Named moves (each a turn or a mirror), then the moves between two rows, first move first; the first pair answered:
k916:
[-12   5  10 -16  17   0  -1 -11   8  -8   0  -5   0  20  -4  10 -10  -1
   4  25  -2   5  -8  10 -12  -9   1  -4 -12 -11  -8  -8 -11] |-> [-13   5  12 -16  18   2   3 -10   9  -7   5  -6   1  18  -8   4 -13   0
   5  28 -10   8 -10  10 -11  -5   3  -4 -12  -8  -3  -2  -5]
[ -8  -3 -11   0  -1   2  16  10  -3   9  10  -7  -5   2  -4 -11  17 -15
 -22  -7  -3  -1   6   5   3   8  10  -5   7  -1   7  -5   7] |-> [ -5   1  -2   1  -8   1  -5   2 -10   7   5  -2  -5   6   5  -4  22  -5
 -10  -9  13  -3  11   9   7   8   2   0   2   3   8  -9  -6]
[-14   9  15 -13  -5   1   5  10  15 -14  -7   5  23   1 -17 -21 -19  21
   0  20  27   5 -23 -12  -6   9  -1  32  -3   3  26  21  -5] |-> [-10  14  21  -8  -3  -2   6  12  10 -15 -14   7  19   5 -11 -19 -19  20
  -4  18  28   1 -18  -9  -5   6  -1  32  -4   3  23  23  -8]
k883:
[ 15  -7   6  16   3   7   4  16  18   3 -16 -12  22  -4 -17  19  13 -15
 -12  11   3   4  19   8  20  21   7  16 -17   9  -5  -6   2] |-> [ 16 -11   0  14   5  10   9  16  14   0 -14 -11  19  -6 -16  23  14 -16
 -14   8   4   0  20  11  21  19   7  16 -16   9  -8  -4   7]
[-17  -2  45  -1   8 -30  -7  -8  14 -14 -12  -2  -6 -10  -7 -10 -29  24
   0  13   9   6 -12 -14 -18  -6  -2  -7 -25  -5  29   4 -14] |-> [  0 -21   6  -3  18 -21   9  -4   6   9   6  -7 -26 -27  -2 -14 -15 -18
 -21 -20 -29  11  -2  -9  -8  -9   1 -37  -6   4  17   1  19]
[ -1  11  19  -4 -17  13 -14   7   1  -8  -6  -5  14   1  14   1  26 -16
  11  12   9   4   5  -8   4  -7   7  19  -3  14  19  10 -15] |-> [  3   5   3  -5 -11  15  -1  11  -4   4  -1  -9   2  -5  17   0  33 -36
   4  -2 -13   5   7  -9   8 -10  11   2   5  20  17   5   5]
k440:
[ 10   4  -4  12   9  11 -15  10 -34  19  -1   0 -30  34   6 -27   4 -13
   3 -41 -13  -2  31  27  29  -4  -7  19   6  -7   9  -2  -5] |-> [  8  -1  14   7  33   4 -25   8 -18   6   0   0 -24  37   7 -12   2  -8
   0 -22 -32  -4  35  36  23 -14  -8   9 -16 -17  -7  -9 -13]
[-19 -16   5   2  15  10  -2  10  19   8  -4 -11  29   0 -12 -17 -11  -1
  -7   6  -6  20 -32 -26 -17   3   0  14  -8  -4  22   4   4] |-> [-24 -17   8   6  17   4  -1   3  25   2  -8  -9  29   0 -13 -14 -20  14
  -6  15  -2  20 -37 -25 -23   6  -1  17 -11  -2  13   7  -5]
[ -3   2  24 -11   9   6 -16   7  13  -8   5 -17  30   2   6   4  12  -6
  -7  20  -2   5  10   0  -8  -2   4   5  -4 -10   2   2  -1] |-> [ -9   1  23  -2  -1  -6  -3  -5  11 -14 -13 -11  12  -1  -5  13  -2  11
   2  23  23   6  -1  -2 -12   7   3  16  -7  -6  -6   5 -19]
k82:
[ -9  12  24  -7  -3  -8 -31  -7 -10  -9  -2   8   9  12   4  -3   1  17
  12   6  32 -10   8   1  -7   5   0  25  -4  -6   8  -6 -23] |-> [ -2  -6 -13  13  -2 -16 -13 -23 -23   4 -10  13 -36   4  -3  -2 -11   9
  -1 -13   3 -16  10   4  -2   3  -5 -11  -9 -13 -25  -9 -12]
[  0   1   3   4  10  -3  18   3  11  -4   7 -10   5  -6  -1   9   7  -9
  -1   8  -3  -4   6  -2  -2   2   4   6   7   7 -12   6   3] |-> [  1  -2  -1   5  10  -3  21   0   8  -2  -2 -10   0  -3  -2   9  10  -1
  -1   3   0   4   3  -4   3   6   3   5   6   6 -12   1   1]
[ 24   7 -12   8  10   1  -5  -5  -6   6  22  -3   1  11   1 -14  -6  -3
 -12  -8 -41   1 -10   2   9 -39 -12 -24  21  -5   7   8  41] |-> [ 12  31  12   6 -13   7  -1   5 -10 -11  23  -2  22  17  -2 -15   2  20
   9  11   7   8 -13  -8   8 -31  -7  13  24   6  26  28  33]
[  5  26 -15  -6   6  29 -25 -23 -13   2 -10  12 -22  -7  -3 -21  -4  30
  18  -6  33  -8  17 -14   0  18 -28  21 -12  11 -18   9 -36] |-> [ 14  -2 -25  -8  37  27 -37 -25  -1  15   3   5 -23 -17   0 -25  -8   4
  -4 -13 -19 -12  20  -3   0   1 -38  -3 -21  -4 -27  -8 -22]
Now pairs of rows:
Between the rows of a pair lie 2 to 3 moves.
[ -2  -5 -21  -8   5   2  52  16  15  -2  13  -9  10 -13 -16  -7  -4 -21
  -9   7 -16  16 -11  -4  -1   9  18  -2  26  13 -11  17  34] |-> [ -9 -13 -26   6   5 -12  56  -7  16  -1  -4  -2 -14 -12 -18   6 -29   1
  -7   8 -16   2 -17   0  -7   9   6 -17   7  -1 -40   4  12]  k883, k82
[ -2   1   5   4 -12  -7  -8  -7  -7  -6 -11   3 -18   8   6  15  15   9
   9  12  31 -10  19   6  -2   9   1   7  -9   1 -16  -5 -30] |-> [ -9   4   9  -3 -18  -2   3   5   4  -8  -1   4   8   7  -8 -13  -3   9
   3  15  43   6  -9 -11  -7   6   5  22  13   1  17  15  -7]  k440, k916, k883
[-21  14  33 -11   2   0  -7   8  -2 -13  -8 -14  19  18   6   4  -3  15
  10  38  16  -3   0  -1 -24  22   2  18 -23   0   6 -12 -39] |-> [-15   6  30 -20  16   7 -17  14   6  -6   8 -28  30  12  14  -1  11  -5
   4  33  -5   4   8  -1 -20  16   4  14 -21   0  19 -13 -26]  k440, k440, k440
[-18  15   3   3  -4   6  24  -1   5 -19 -12   6  -2   4  -2   9  -1   6
  22  20  36  12  13  -8  -5  17   9  16   2  16  -2   5  -6] |-> [ -7  13 -18  11 -25   8  14  -4 -17  -4 -14   9 -22   6  -5  -9 -11   6
  11  -7  36   8   1  -9  -6  15   1  10  10  17  11   8   0]  k82, k883, k440
[  2  -1  12   0  15   1 -44  -6  -2   5   4 -17   5   6   9  18  31 -19
  16   1  22  -6  20  -3  10 -18 -11   3 -14  15   6 -11 -13] |-> [ -4   4   4   5 -11   0 -31  -9 -16   4  -8  -7 -12   3   1  16  20  -5
  23  -2  45  -5  18 -10  14 -11  -7  14  -8  22  12  -4 -22]  k440, k440
[  5  -7   3  -8  32  19 -26  -3  14  15   6  14  -3   1   1  -7   2  10
 -32   8 -29   2  -6   0  -4  10  -8 -11 -41  -1 -13 -13 -38] |-> [ 12   5 -14  -6   9  31 -21   3 -12  15  11  11 -32  11   8  -4  37  -7
 -21 -17 -15  -4  12   2  13  12  -2 -11 -12  15 -14 -11 -29]  k82, k883, k916
[ -2  13   7 -37  14  16 -21  -9  24  -4   1  -5  27  -5  -8  19  -1  29
  16  31 -10   7  20  -2   0 -19 -13   0  -3   0 -14 -11 -21] |-> [  2  30  -8 -28  -9  19 -14  -5   4  -9  -6  -1   6  -3  -5  24  21  29
  28  20  27   4  35  -5   8 -11  -8  10  16  18 -11  -5 -20]  k883, k916, k82
[ -2  -5   1  -9  14   6  22  14  21   5  17 -17  27  -2  -4  -1  20 -26
  -3   6 -30  16   9   3   1   0  19  -8   7   4   0   9  25] |-> [ -3 -15   2  -4  27  -2   7   3  26   4   8 -12  19  -6   1   9   1 -18
  -2   8 -45  11   3   9  -9  -8  15 -14 -15 -13 -12  -2   8]  k883, k82, k82
[ 23 -24 -16   1 -11 -18 -64  -2 -27  22  -1  16 -24 -13  27 -16  -2 -21
 -17 -42 -25 -20  -9   5   8   6 -26 -11 -11  -4  16 -19  10] |-> [ 12 -18  13   3   1 -33 -68 -19  -7   4 -15  20 -20  -4  20   8 -16   5
  -2  -8 -22 -21  -6  13 -10   9 -32  -1 -50 -16  -8 -31 -22]  k440, k883
[ -9  13   9   0   9   0  25  14  24 -10   0 -13   7   1  -4   6  25   4
  16  14  10  19  19  -1 -10  23  18  18   1  12  -6   3   0] |-> [ -4  -5  -3   3  28  -9  23  -4  24   1  -6  -1  -9  -8  -4  10   8  -7
   4   9 -25  12  23  10  -9   6   6 -12 -25  -2 -30 -15   2]  k82, k883, k82
[  6   8  34  25  10 -19 -19  -9  -3 -23 -12   4 -11  12  -6  22  -8  24
  14  22  22 -17  21  14  -1  14 -16  -2 -23   3 -11 -13 -17] |-> [  8  10  49   7  22 -11 -33   8   6 -24   5  -9  15  13   4  14  12   6
   9  28  14 -11  27  14   6  11  -9   5 -23   5   7  -7  -8]  k82, k883, k82
[ 15  -6 -20   5  11  -8  55   7 -12 -10   0  -2 -12   2  -8   1  20 -37
  -5  10   5  23  -4   1  -4  16  28  -4   6  34 -21  24  30] |-> [ 13   5  -4  -7   7  -4  50  14 -13 -16  -4  -5   4   6 -10  -2  29 -28
   7  19  18  23  -8  -2  -7  16  36   8   6  30 -10  32  21]  k82, k82
[ 11  -5  -5  11  -9 -19 -21 -23 -33  11  -8  10 -47  10  10  16   0  12
  -3 -20 -10 -17  17  13   1 -12 -18  -8 -13 -10 -16 -24 -23] |-> [ 12  13   4  -6 -28   4 -42   5 -42  12   9   4 -17  12  15  -4  31  -4
   4 -24  17  -6  15   4  12 -11  -7  11  18   1  27  -1 -12]  k82, k82, k440
[  8  28  24   7 -15  -3 -13 -15 -17 -10 -27 -14 -15   4   3  31  -5  19
   9   1  12  -8   9   3  -5   2  -9  -4 -23  13 -10 -15 -26] |-> [  0  13  31   5   4  -8  -1 -15  11  -8 -26 -14  10  -3  -7  23 -41  23
  -2  13 -16   1 -17  -1 -15  -4  -7 -13 -31  -1 -12  -8 -13]  k82, k916, k883
[  8  -5 -37   8 -11  -1  41  10 -12  21  -2  -1 -18  12  -5 -22 -12 -13
 -19 -16   1   1 -10  -4  15   0   8 -14  30  12 -11  13  19] |-> [ -6  13  34  -2   8  -8   0   7  17  -6 -10  -2  30  28  -2  -3 -18  29
   1  43  21   4 -15   2  -4 -10  -1  15 -18  -3   4   6 -22]  k440, k883
